Each path is a new rotation, seen through one point. The rows after it are directions, each followed by how far the rotation turns it, in degrees per step (0 if it stays put).
Each turn is a multiple of 5 degrees from 10 to 175, or 0.
path 1
[ 0.67  0.06 -1.69  1.44 -0.57  0.89  4.54  0.01  5.59  0.95 -2.91 -1.29]
[-0.30  0.65 -2.11  3.42 -1.31  4.99  3.76  1.66  2.04 -1.13 -1.30 -1.66]
[ 1.24  1.54 -2.29  2.36 -1.67  1.39  0.68  4.50  5.25 -0.07 -0.55 -1.69]
[ 2.52 -1.26 -3.16  1.35 -2.88  4.02  1.94  1.64  3.63  2.55  1.08  0.35]
[-1.69 -0.43 -3.96  4.52 -1.34  1.23  0.78  1.85  3.41  3.33 -0.96  0.74]
[ 0.43 -0.46 -2.26  1.69 -0.66  0.56  4.20 -0.61  5.58  2.33 -2.46 -0.53]
[-1.17  0.38 -2.31  3.71 -1.14  4.28  4.08  0.73  2.28 -0.54 -2.12 -1.16]
[ 1.14  1.81 -1.92  2.42 -1.22  1.29  1.73  3.96  5.40 -0.89 -1.39 -2.26]
[ 2.62 -0.61 -2.83  1.25 -2.81  4.67  2.21  2.47  3.35  1.24  0.85 -0.49]
[-1.08 -0.16 -3.88  4.28 -1.92  1.59 -0.07  3.05  3.33  3.01 -0.17  0.61]
[ 0.87 -1.20 -2.82  1.22 -1.12  0.70  3.38 -0.28  5.35  3.49 -1.55  0.33]
[-1.95 -0.11 -2.53  4.16 -1.07  3.58  4.16 -0.02  2.32  0.60 -2.27 -0.54]
[ 0.22  1.75 -1.62  2.57 -0.46  0.97  2.62  2.76  5.42 -1.17 -2.35 -2.36]
[ 2.50  0.07 -2.14  1.43 -2.41  5.09  2.95  2.31  3.15  0.01  0.26 -1.23]
[-0.26  0.48 -3.54  3.88 -2.02  1.92 -0.44  4.04  3.52  2.10  0.18 -0.06]
[ 1.61 -1.43 -3.15  1.07 -1.88  0.89  2.53  0.59  5.30  3.92 -0.45  0.64]
[-2.11 -0.63 -3.19  4.28 -1.06  3.07  3.51 -0.16  2.24  2.16 -2.00  0.25]
[-0.21  1.32 -1.70  2.68 -0.20  0.41  3.40  1.51  5.69 -0.37 -2.97 -1.85]
[ 1.71  0.32 -1.87  1.64 -1.96  5.04  3.80  1.65  3.19 -0.83 -0.66 -1.63]
[ 0.13  1.08 -2.92  3.66 -1.92  2.31 -0.19  4.76  3.57  0.56  0.02 -0.86]
[ 2.32 -1.14 -3.10  0.94 -2.17  1.72  1.77  1.46  5.07  3.33  0.27  0.27]
[-1.97 -1.19 -3.64  4.27 -1.75  2.76  2.44  0.34  2.29  2.99 -1.30  0.84]
[-0.63  0.49 -2.19  2.49  0.00 -0.31  3.45  0.70  5.91  1.09 -2.95 -1.13]
Directions:
[-1.75 -2.05 -1.14 -1.56  0.50 -0.16  0.90  1.50  0.49 -1.33  0.66  0.69]
0
[ 2.25 -0.49  0.61 -2.33  0.02 -0.80  1.05 -0.87  1.86  0.41  0.08 -0.26]
145
path 2
[-3.06  0.95  4.31  0.60 -4.98  1.15  2.19  1.72 -1.19 -1.81 -1.96  1.85]
[ 0.30 -2.06  3.07  2.62 -5.31 -2.13  3.20 -0.47  0.57 -0.34 -3.19 -1.75]
[ 3.60 -3.42  2.35  0.40 -1.65 -2.96  0.17  1.37  3.71  0.61 -4.15 -0.02]
[ 1.69 -0.81  3.80 -2.30 -0.08 -0.54 -1.70  3.91  2.63  4.52 -2.50  0.85]
[ 0.05  1.15  4.14 -2.66 -2.01  1.09 -0.47 -0.91  1.90  6.01  1.25 -0.88]
[ 1.29 -0.07  2.94 -2.40 -3.15  1.72 -0.69 -5.07  3.30  0.63  2.23  0.82]
[ 0.60 -0.73  2.41 -2.65 -3.42  3.56 -1.40 -1.07  2.04 -3.81 -0.20  3.86]
[-1.68 -0.73  3.19 -0.54 -4.86  3.72  1.69  2.17 -1.52 -1.69 -2.50  2.06]
[ 0.25 -2.48  2.33  2.16 -5.03  0.01  5.02 -0.29 -0.58  1.12 -3.05 -0.08]
[ 3.66 -2.95  1.88  1.46 -1.56 -3.06  2.74 -0.05  3.07  1.41 -3.58  1.97]
[ 1.53  0.26  4.22 -1.55  0.45 -2.33 -0.78  3.20  3.29  3.19 -2.43  2.98]
[-1.26  2.61  5.44 -2.10 -2.01 -0.86 -1.03  0.22  2.25  4.45  0.62 -0.51]
[ 0.41  0.45  3.93 -1.89 -4.05  0.23 -1.69 -4.10  3.42  0.44  1.98 -1.83]
[ 1.67 -2.15  2.25 -2.88 -3.89  3.03 -2.73 -1.27  2.79 -3.55 -0.56  0.83]
[-0.38 -2.28  2.19 -2.04 -4.20  5.10  0.42  2.54 -1.00 -0.70 -2.58  1.38]
[ 0.61 -2.76  1.74  1.00 -4.23  2.53  4.87 -0.38 -1.21  2.99 -2.45  0.52]
[ 3.42 -2.23  1.51  1.23 -1.46 -1.47  4.05 -1.75  2.43  2.08 -2.23  3.47]
[ 1.57  1.14  4.13 -0.99  0.24 -2.25  0.70  1.66  3.29  1.52 -2.18  5.38]
[-2.14  3.49  6.22 -0.92 -2.22 -2.01 -0.40  1.31  1.67  2.35 -0.11  1.05]
[-0.62  0.72  4.70 -0.35 -5.10 -1.62 -1.40 -2.37  2.61 -0.01  0.71 -2.93]
[ 2.15 -3.03  2.27 -1.92 -3.97  0.95 -3.15 -0.61  3.36 -2.82 -1.26 -1.55]
[ 1.20 -3.15  2.12 -3.00 -2.99  4.60 -1.37  3.35  0.28  0.62 -2.81  0.34]
[ 1.02 -2.44  1.68 -1.13 -3.28  4.20  3.13  0.00 -0.91  4.94 -1.42  0.49]
Directions:
[-1.29 -1.21 -0.27  2.45 -0.80  0.30 -1.94 -0.13  0.62  1.19  0.27  1.30]
0
[ 0.55 -2.26 -0.95  0.71 -0.94  0.48  0.46  1.42 -0.90 -0.63 -1.85 -1.57]
55
